Each path below is one point turned by a fixed rotation once a step. After each direction that follows a path, write how fast that rotation turns it, in degrees each step (0 if it stays still).
Each turn is a multiple of 5 degrees from 10 to 175, or 0.
Each row of a path follows its step; steps can be skipped.
Rotation 1:
step 0: [-19   3   6  12   4  -9  17  -7 -18  13  12   6  24 -19 -21  -7   0 -15
   1  -9  21  17  -5   6 -12  -2  11  -4 -19 -12  -6  13   5  -9  -6   1
  14  -9  -7  13 -11  12  30  -2  -5   4   6  -1 -10  10  14   0   1  -3
  23 -11]
step 3: [ -4  -8  22  -2  19  11   5  -8  20   7  14 -16   9  -8  -2  -1 -10 -13
   7  13   7   0  11   8  14  16 -15  18  -7 -17   8 -24  -1 -19 -13   2
   7   9  -9  10  14   5  10 -17  -1  -6   4  16  -7  19  -3  -4   0 -22
   8 -18]
step 4: [  4   9 -26 -15 -21   4  -7   7  21  -2   6   8   2 -15  -8  13  -2   0
  -7   2  -8 -11  19  -5 -13  22 -14 -11  23 -15 -17  -8 -15  -2 -17  -5
  -5   4  -3 -15   5  -6   3  -2   4  -7   8 -11 -10  25  14   6   1   1
  25   1]
step 6: [ 12 -13  13  10  -1   5 -13  11 -13  -3  33   3   1  19 -10   1  -2  -8
   0   5   5  10  -6   4  -9  10  12   7  -7  -5  15  -8  16   8 -22   1
 -29   8  11 -11  -8   9  19  11  13  -7   9   2 -19   5 -17  -4  -6 -16
  18 -14]
step 7: [  2  25  -2   9   7   0  -8   3  -7  18  26 -21   3  22  -8  18 -13  -5
  -7   0   6 -25   0 -19  -8   6  -2  -7  20 -28  -6   2  -3   9  -9  -1
  -4  -7 -16  -8  -5   0 -16   8  17   0  13  12  12 -13  12   4  -4   9
  -1   7]
step 8: [  2 -14   5   4 -12  -3  -1  -2  -4  14  -1 -28  10   1   1  12  17   2
   9  15  19 -16  -4  12  17  10 -10   8  -4 -22  16  -1 -29   1  10   1
 -13   2  17  -4   4   5  -3 -14 -22  19  -6  28   5   4   2   1 -14  -2
   7   1]
step 10: [  8  23   5  -4 -15  15  10  22  18  -3   4   9  11 -12 -19   8   6   7
   7  -6  -6 -21 -14 -27  24 -21   7  13  18 -17   6  12  13   2  -1  -3
  -8   0   9  -8   4  -4  -9   7  -4  -1   4  -4   2  -2  16  20  12 -11
  -2 -11]
step 12: [ 11   3  -8  -5  13   5 -30  24  -5  -5  23   1  13  14  17   3  -1  -9
   7   9  13  -9  -1 -22 -11   8  12 -18  -1  -2   0  14  -5   2   4  -3
  17 -12  15   5 -27   8  -4  25   0   9  -4 -14  -4  -6   3  -3 -20   1
 -11  -7]
step 13: [  3  -6  23   4 -10 -10  18   0 -16  -5   1  -5  18   2   4  23  -1  15
  -3   9   7  -7  11  -3   1 -15 -15  15  12 -24   6   6   5   7   8   4
   2 -18  11  -9  -6   0  18  11 -16   7 -10   0  18 -35  12 -12  -5  -4
 -17   0]
step 14: [  8 -12 -15  -6   5  -1   5  13 -26  14  -8  -7  14  16   8 -10  18   6
  -5  12  -5 -12   9  13   7  -3 -12 -14 -11   9   7 -13  21  21   3   6
  -6 -10  17  -6  12 -12 -21  -9 -25 -18   4 -11   8  -5   0  15  -7  -7
   3  11]
Speeds:
[ 0 -9 -4  0  0 -1  1 -4  0  1  0 -6  2  7 -5  4 -4 -3  3 -3  3  5 -1  0
  5 -1 -1 -4  0  1  0  3 -1  6 -4 -3  1 -5 -5  1  0 -1  0  6  7  7 -3 -2
  0 -5 -1 -1 -5 -5 -3  0] => 65
[-4  3  2  0  1  1 -9  0  0  3  2 -9  1  0  1 -1  0  5  0  5  3 -1  3 -1
 -3  3 -3  2  2 -2 -3  3 -8  0 -2  0  8  3 -7  5 -4 -5 -4 -1 -2  4  1  2
 -7  2 -4 -2  2  0 -3 -5] => 85
[-2  3 -2  0  0 -8 -3 -2  0  5  0  4  3  3  4  2  1 -2 -1  3  5  7  2 -1
  4  3 -2  0  1 -3  2  2 -3 -4  4 12 -4 -1  2  0  0  5 -4  4  6 -6  0  3
 -5 -9 -2  2  2  2 -2 -2] => 65
[ 3  2  1 -2 -4  4  0 -2  2  2  6 -2  1 -2  0  5 -3  3 -3  0 -4  2 -2  1
  5  7 -1 -1  1  4  7 -3 -4  4 -3 -3 -5 -1 -8  2 -1 11  3 -4  2  0  4  2
 -1  2 -3  4  1 10  2  0] => 20
[ 1 -4  2 -5 -2 -7 -8 -3  3  2 -2 -5 -1 -7  2  1 -1 -6  5  0  2 -5  1 -1
  4 -8  2 -2 -1  4  0 -1 -1 -3 -1 -3 -5 -4 -4  0  0  1 -3 -3 -3 -2  7  2
  4 -1 -1 -1  9 -5  2  2] => 55
Rotation 2:
step 0: [ 21   0   3 -20   4  -7  22  -4   3  -5   0  20   0   7 -28  10   1  11
   7  12   3  12   1   7  15   1 -29   3  11   2   5  11  -8 -15  -3 -24
  -9   1  10   2   3  20 -35  14  -2   7  -1 -13   3   4 -10  29  -6 -24
 -14  20]
step 2: [ 13 -11 -11  -5  11 -20  -5  -4   5  -6   2  -1 -20  19  -8  18   0  23
  12  21   2   9  -2  -5  24  12 -11   5   2  16  18 -12   5  18  -1 -19
 -14 -16 -39   6   2 -21   2 -12  12 -14   6  -8   4  18  -8  -6 -24   5
   9   4]
step 3: [ 16  12  11 -14   1  15  -3 -26  -8  -8 -11  26  12   7 -11  -5   4  18
   4   6  -1  10   6 -12  12 -13 -17   5   7  16  20 -23   2   1   0 -27
  -9  10  -9   7  20   7  14  21  12 -12   6   4   5  37  -1   5   7   6
  24   3]
step 4: [ -3   4   7  -3  -7   3  17  -8 -17  -7  14  10  15  -9   4  15  -9   1
  12  14  -4   7  -1  25   6   9 -24  27 -11 -11  25   7   6  17 -15   0
  12  10  -1 -18  -3   9   4   9  18  -9 -15  -9  14  35 -32  10   5  10
  14   2]
step 5: [  9  -2   7   5  -5 -11   9 -30 -17  -7  12   1   0   0   2  19   0  19
  -2  10   7 -12   6  15   6 -12   0  -7 -21   1  24 -22  10  12  14   3
  21  12 -22 -10 -28   3  16 -16  19 -13  -5  10   1 -16  -6  10 -10  25
  19  -1]
step 6: [ -4  19  12  -4   6  14  -1   1   6  -7  -1 -14  10  -8 -15  16  -4   5
 -16  -6 -16 -35 -17   5  18   1 -32   1   0   9   7 -17  21  18   6 -28
   2  -7 -14   3 -11   9   4 -12  12  -1   7   0   5  -3  11  -2   7   8
  39   4]
step 7: [-11  31  15   5   5   1   3   2 -15   2 -18   6  24  -4  -4  -2  -7   4
  -3   7  -5   1  -8 -27   5 -21  -3  30  -1  -9   4   4  31  23   3  -4
   5   2   9 -27  -4  24  -3   0 -12  -2 -12  12  20  -5   6  14  -2   4
  26  -8]
step 9: [  8  24  18  -5   4  -6   9  -6  -3  -9   0   0 -18 -25 -14  -1  10  20
 -15   0  -8   5  15  18  -5   1  16 -12   5  10 -17   4  34   4   7 -10
 -21   4  -5  16 -33  19  -6 -22 -15  14  -1   9 -11  -5  10   3  -4   8
  16  -3]
step 11: [ 23   3   3 -21  -5  21  24  -1  -8   0 -10   6  -5  16  -3 -16  28  -4
   8   2  -9  35   6 -13  -5 -15   7   6   5  11  -6  -5  11  16  24   1
 -14  28  -3  -7  -3 -13   8  12 -19   8   4   5  24   8   5  19 -11  -2
   4   9]
step 12: [  2   4  10 -25 -15  27  27   1  -3  -2  10 -12  -8 -20 -13   9  19 -10
   0  11 -16  15  -5  32  -2  26   8  12  -8   6   4  13  -7   1  11  16
 -14   8  -2   8  -9   0  16   1 -17   5  -4  -7 -13  35  -4  13 -10   6
   3   2]
Speeds:
[ 2  3 -2  2 -6 -3 -4 -5  2  5 -7  6  4 -3  2  1  9  1  0  3  1  2  7 -2
  5 -3  6 -1 -4 -2  1 -2  0 -1  1  3  0 -1  1  1 -1  7  6  3 -4  0  4 -3
  2 -3  6 -2  4  5  0 -1] => 175
[  3  -5   3  -2   1  -3   4  -2   0  -1  -1   2  -2   5  -2   1   2  -1
   1  -6   4   2  -1   1  -3  -4  -5  -6  -3   5   1  -7  -6   0   6  -4
  -2   0   0   1   1  -4   1   5   3  -2   6   1   2 -10   3   9   4  -3
   1   0] => 130
[-2  0  4  1  2  2 -7 -2 -1  0  0  2  1  8  2 -4  2  6 -7  4 -4 -3 -2  1
  3  0  0  5 -1 -6 -1  2 -1  5  4 -5 -3 -2  0  3  5 -5 -3  5  4  6  5  3
  4 -1  6 -5 -2 -3  2 -4] => 95
Rotation 3:
step 0: [ 24   0   7   2 -26 -11  -7   3   0 -21  15 -13 -18  21   8   8  18 -32
 -20   9  -2   2  -8   7  -3 -21  -9   4 -22  21   2 -25   2 -13   7   0
   0   8  15   3  15   3   3  17  23   7  33   6  10   6 -15 -21   6  -5
   6   6]
step 2: [ -7  -9  -9 -20  10  -2  23  19  -7 -22   3 -12  -8  16 -13  -7 -19   4
  -6  -3 -21  10   1   7 -12 -10  -3 -17  -6 -18  -5  -4  16  -3 -13  22
  11  14   7  19 -19   6   1  22  43  -8   7  -7 -21  10  11 -18  -9 -14
 -10  15]
step 3: [  7  16  -1 -20   0   4  27  12 -12  -2  -8  -7 -22  28  -1  15  31  -7
 -13  10   6 -16   8  16   8 -35 -12   6  16   2   0 -12 -11 -18   3  -1
  22 -24   1  10  17   4   8 -11  14 -10  26   7   0   0   9   1  -3  20
   8  14]
step 5: [ 11 -26 -14 -10  12  20  36   6   1  12  15  -6   8  16 -27   3   3  13
 -14  -8 -20  -4   6  -7  12 -17 -20  -2 -20   8  -5  10  25  -4  18 -13
 -12   5  27  19  -5  -4   5  15  26  16  14  -1   8   3  -2   1  -7   1
  -5  -6]
step 7: [ 43 -14  -9  13 -20 -10  18  13   5 -17  19 -34 -12   2  -3  -4   7  -1
 -12   5 -14  -6 -13   6   3 -25  -7  -5  -6  -1   4 -18 -15  14   4  20
  -1  -3  -8  19   4  -1  15  -7   8  11 -24   0 -32   7  -1  17   5   3
  -4  -9]
step 8: [ 11 -15   9  -1  18 -16   5  16  -1  -7  24   5  -6  12 -10  -5  21  -9
 -18  23  13  -5  -3 -23   2  -8   0  -9   0  -4  22  18  19  -2   2   2
 -14   4  42  27  18   7   2  13  26 -26  10  -4  -3  11  -2  -2   5  13
  -4   2]
step 9: [  4 -10   1  14  -3   1  21  23 -12  -1  -5 -30  -7  30  -3 -17 -10 -24
   0  -2  -6   2   4   4 -12 -30  18  -2  -3  24  -7   0  -5 -18  20  -3
  -3  12  -8  -4  -9  13 -21  12   3 -14   8  -9   2   2  27 -11  -1  29
 -24  10]
step 10: [  8  -5  13  17   7  13  11  13  21 -19  10 -23 -23 -13 -12  20  18  -3
   8 -14   1  -6 -18  14 -18 -13 -21 -12  -9  13  14 -38   4 -19   4   3
  14  -1  11  23  -2  -9   9  -4  27  -7   4 -13 -14  -4   9 -14  -9 -13
   1  -3]
step 11: [ 16 -12  13  -4  20  -8  18   7 -16 -16  -8   8 -19   1 -29 -10  19  11
  11  29 -23 -21   2 -13  13 -13   3   2  15   5  -9   8   7 -18  -4  -5
 -17  -8 -25  17  20  -3  13   9  30 -13   7  -1  -3   8  -1   4   2  -5
 -24   8]
step 14: [  4  -8  27  -4   7   7  17 -11 -13 -14   9 -25   0  17 -13 -20 -19  14
   1  26 -20 -12  12   4 -10 -20 -12   1  11  -2   9  -1  15  -1  -3   6
   0  16  -1  25   0  -6 -20  -7  28 -20  -7  17 -13 -12  -8   5   5  -3
 -16 -33]
Speeds:
[ 4 -1 -7  1 -1 -2  4  1  4  2 -2  3  4  2  6 -5  5 -7  5  5  6  0  0 -2
  4 -2 -3  3 -1  4  3  8 -3 -4 -4  4  1  2 -1 -3 -3 -9  4  4  2 -3  0  0
 -1 -1 -2 -1  4 -3  4 -2] => 90
[-1  1  1  0  2 -4  2 -8 -3  5 -4  2  1  3  1  3  3  4  1 -4 -4  1 -1  6
  0  6  2  3  4  2  0 -3  0 -4 -7  0 -3 -2 -6  3 -6 -3  4 -3  9 -3  6  0
 -3 -1  4 -6 -4  2  1  6] => 40
[ 1 -2 -1  3  7  4  1  0  5  4 -1  3  2  4  3  4  2 -1  2  0  2 -5 -5 10
  0 -1 -4  0  5 -1  1 -4 -1  4  3 -5  0 -5 10  8 -2 -2 -3  0 -3  0  0  2
  0 -1 -6  2 -2  3  6 -2] => 155
[-3  1  1  1 -1  6  0  0  6 -6 -3  1  2 -2 -3  2  8  1 -5 -6  0  2 -1 -5
  3  4 -1  0  6  0  1  6 -5 -1 -4  2  2 -4  4  3  6 -2 -3 -4  2  0  6 -2
  8  1  1 -1  7  5 -3  0] => 145
[ 3 -2 -2 -8  0  5  4 -4  8 -1  0  4 -2  0 -4 -8  1 -2  2 -3 -1  5  6 -1
 -4  2  7 -5  3  3  6  1 -1  5  2 -2  1 -1 -2  1 -1  5 -1  8 -2 -1  5  2
 -2 -1  1  1 -6  2  4  3] => 110
Rotation 4:
step 0: [ -9   8 -15  -6   5  30 -10   4  -4  20  16  24 -10   5   0 -10   7   7
  -6  -1 -14   1  17  17  20 -12  11   0 -13 -11   3   3  -6   2  -5 -10
 -27 -17  -1 -13  -1 -18  14 -17  11 -17  30   7  -9  -7  -6 -13   2  17
  -5  22]
step 1: [  4  13  -2 -10  17  15  23  -6  -5   3 -15   9  -8  31 -20  19   9   0
  -9   5 -10  20  -9  24  -1  -4  -8  26   3   6 -15  11  -8   7 -10 -15
  -7  -5   3  25   2  18 -10 -15  -6  -5  19  20 -26  -1   3  -1   4  -2
 -11  -6]
step 3: [  1   0   9  -3  -1  -3  -4   6  -3  15 -10  25  -7  -6   8   0  -2  15
   8  33  -6  -2  24   6  16   1  43   0 -18  -5 -11 -14  11 -12  -4 -19
  -2  12  15  15  13  -3  14   9 -12 -24  -1   5 -11 -21 -18   3  -2  -6
   6   6]
step 4: [  6 -12 -11   5   2  10  16 -22 -20   8   3   8 -15  -4  12  11   5   3
   6   4   4   6  17  20  -1   7   7   1  -3 -18  11 -11 -22  18 -15 -17
 -12  29  -6   7  14  -9   5 -12  17  22  17  15 -27   0 -19   7  12   4
 -18   4]
step 6: [  0  15 -12  -6  15   6  -7   9 -14  -1  -7  -2 -12  15   9  14 -18   1
  19  31  -2   8   2   4   3   1   4  21 -10  24   2   2   2 -30  10  -2
   8  12  13  12   8  -4  19  -9  -7   8  10  -2  -4  11  -3 -13 -27 -37
 -16  -4]
step 7: [ -1  10  -6  13   8  -5  20   6 -14  -2   1  26  -7 -14   3  13 -12   6
  -8   0  10 -17  38  14 -16  -5  15  11   9   6 -11 -16   1 -12 -19  -7
  12  28  -5  -4 -12 -13  -1  22  15  -7   9 -16 -18   8   0  -4   3 -23
   6   3]
step 9: [-10  -1  -2   4  18   3  -9   1 -18  -6  -5  -2 -21  14  10  12  -5   9
  -4 -15 -14  27  17 -18  17  -8 -17  10  11   7   8   6 -12 -16   5  -1
 -19  22 -10   3  -7  12   7 -35  -3  -6  11   8 -19  -1 -13 -26  10  -8
   6  19]
step 10: [-16  -2 -11  10  11  18   6  13  -8 -15  -5  26 -15  18 -15  -6  11  -3
   2   3  -3  27  -8   9 -18 -20  -7  33   2  20 -10 -17  23   6   4   0
  -7  31   0   2 -12 -11  -7   3   1  -2   2  -5  12   2  -9  -1  -8 -21
   8  -5]
step 14: [-27   5  -9  -1  -9  14   3  -2   9  18 -26   0 -26  -3 -14   0 -13  15
  -1  17  -1  28   3  10   0  -9   6   6  -2  -6   1  13  15  -4  -9  10
   2  -4   5  15 -32 -12  15   1 -20   2  19  20  10   3 -21 -17  -1 -15
   7   6]
step 15: [ 12   7  -9 -15  -3   8  12   7  12  15   3  16  10  11   4 -15  -6  12
   2  12   5   2   4  27  -5  -8  35  21 -22  -6 -14  -6   6 -13 -18   2
 -19  24  -7  15   6 -21  10 -14  12 -13  -2  10 -13   4   2 -24 -15   0
  -1   1]
Speeds:
[-1  1  3 -3  4 -5  8  4 -3  0 -2  3  1  2  1 -1  0 -1  3 -2  1  1 -4 -3
 -1  1  6  3  0  4 -8 -3  4  2 -2  5  8 -3 -5 -2  1 -1 10 -1  0  5  0  5
  5 -1  4 -2  2 -2 -3  3] => 85
[-1  0  8  2 -2 -9  0 -2 -1  7 -4 -8 -1  2  4  1  5  2 -7  2 -1 -1  5 -3
  1  2 -1 -1  1 -2 -7 -4 -1 -7 -3  1  2  0  6  0 -2  0 -3  4  0  2  6 -4
 -1 -4  2  5  4 -2  2  0] => 70
[ 4  2 -1 -1  1 -1 -5 -4 -2 -2 -3  4  2 -1  8  6 -5 -3  2 -3  1 -3  4  1
 -1 -8  1 -2  6  5  3 -6 -2 -1  4  0  7  4  7 -1  2  5 -1 -3  6  4 -1  0
  4 -1 -3 -1  3 -3  0 -4] => 25
[ -2  -3   4   0  -2  -2   4  -1  -2  -3  -4   2  -1   5   0  -2  -7   1
  -5  -1   2   6   1   0  -1  -2  -1   6   2   2   7  -1  -2  -2   7  10
  -4  -4   3   2   0   0   0   5  -3  -3  -2  -3  -1  -2  -2   1  -2   2
 -11  -2] => 90
[ 0 -1  1  5 -2  1  4 -1 -3  3  1  4  5 -1 -5 -3 -2  2 -4 -2 -1  2 -3  1
 -8  5 -4  0 -3  5  0 -8 -5 -2  0 -1  1  5 -5  4  2  3 -2 -6  7 -3 -1  3
 -4  2  4  7  4 -6 -2 -2] => 125
[ 4 -5 -5 -6  5  1  3 -1  2 -2 -5  7  1 -3 -1 -3 -5  1  2  7 -4 -5  3 -6
  1 -4 -1  0 -4 -5 -1 -1 -6 -6 -4  1 -3  1 -2 -1 -5 -5 -2  4  3  2 -4  1
  3 -6  4  4  2  2 -1  0] => 90
[-5  4 -1  7 -2 -2  1  1  6 -3  0  6  1 -2  5 -1 -2 -3 -3 -2  1 -1  0  2
 -7  2  2  1 -1  5 -1  4 -2  3 -4  3 -7  2  4 -2 -4 -2  7 -6  0  4  0 -8
  0 -6  1  3 -1  4  6  3] => 145
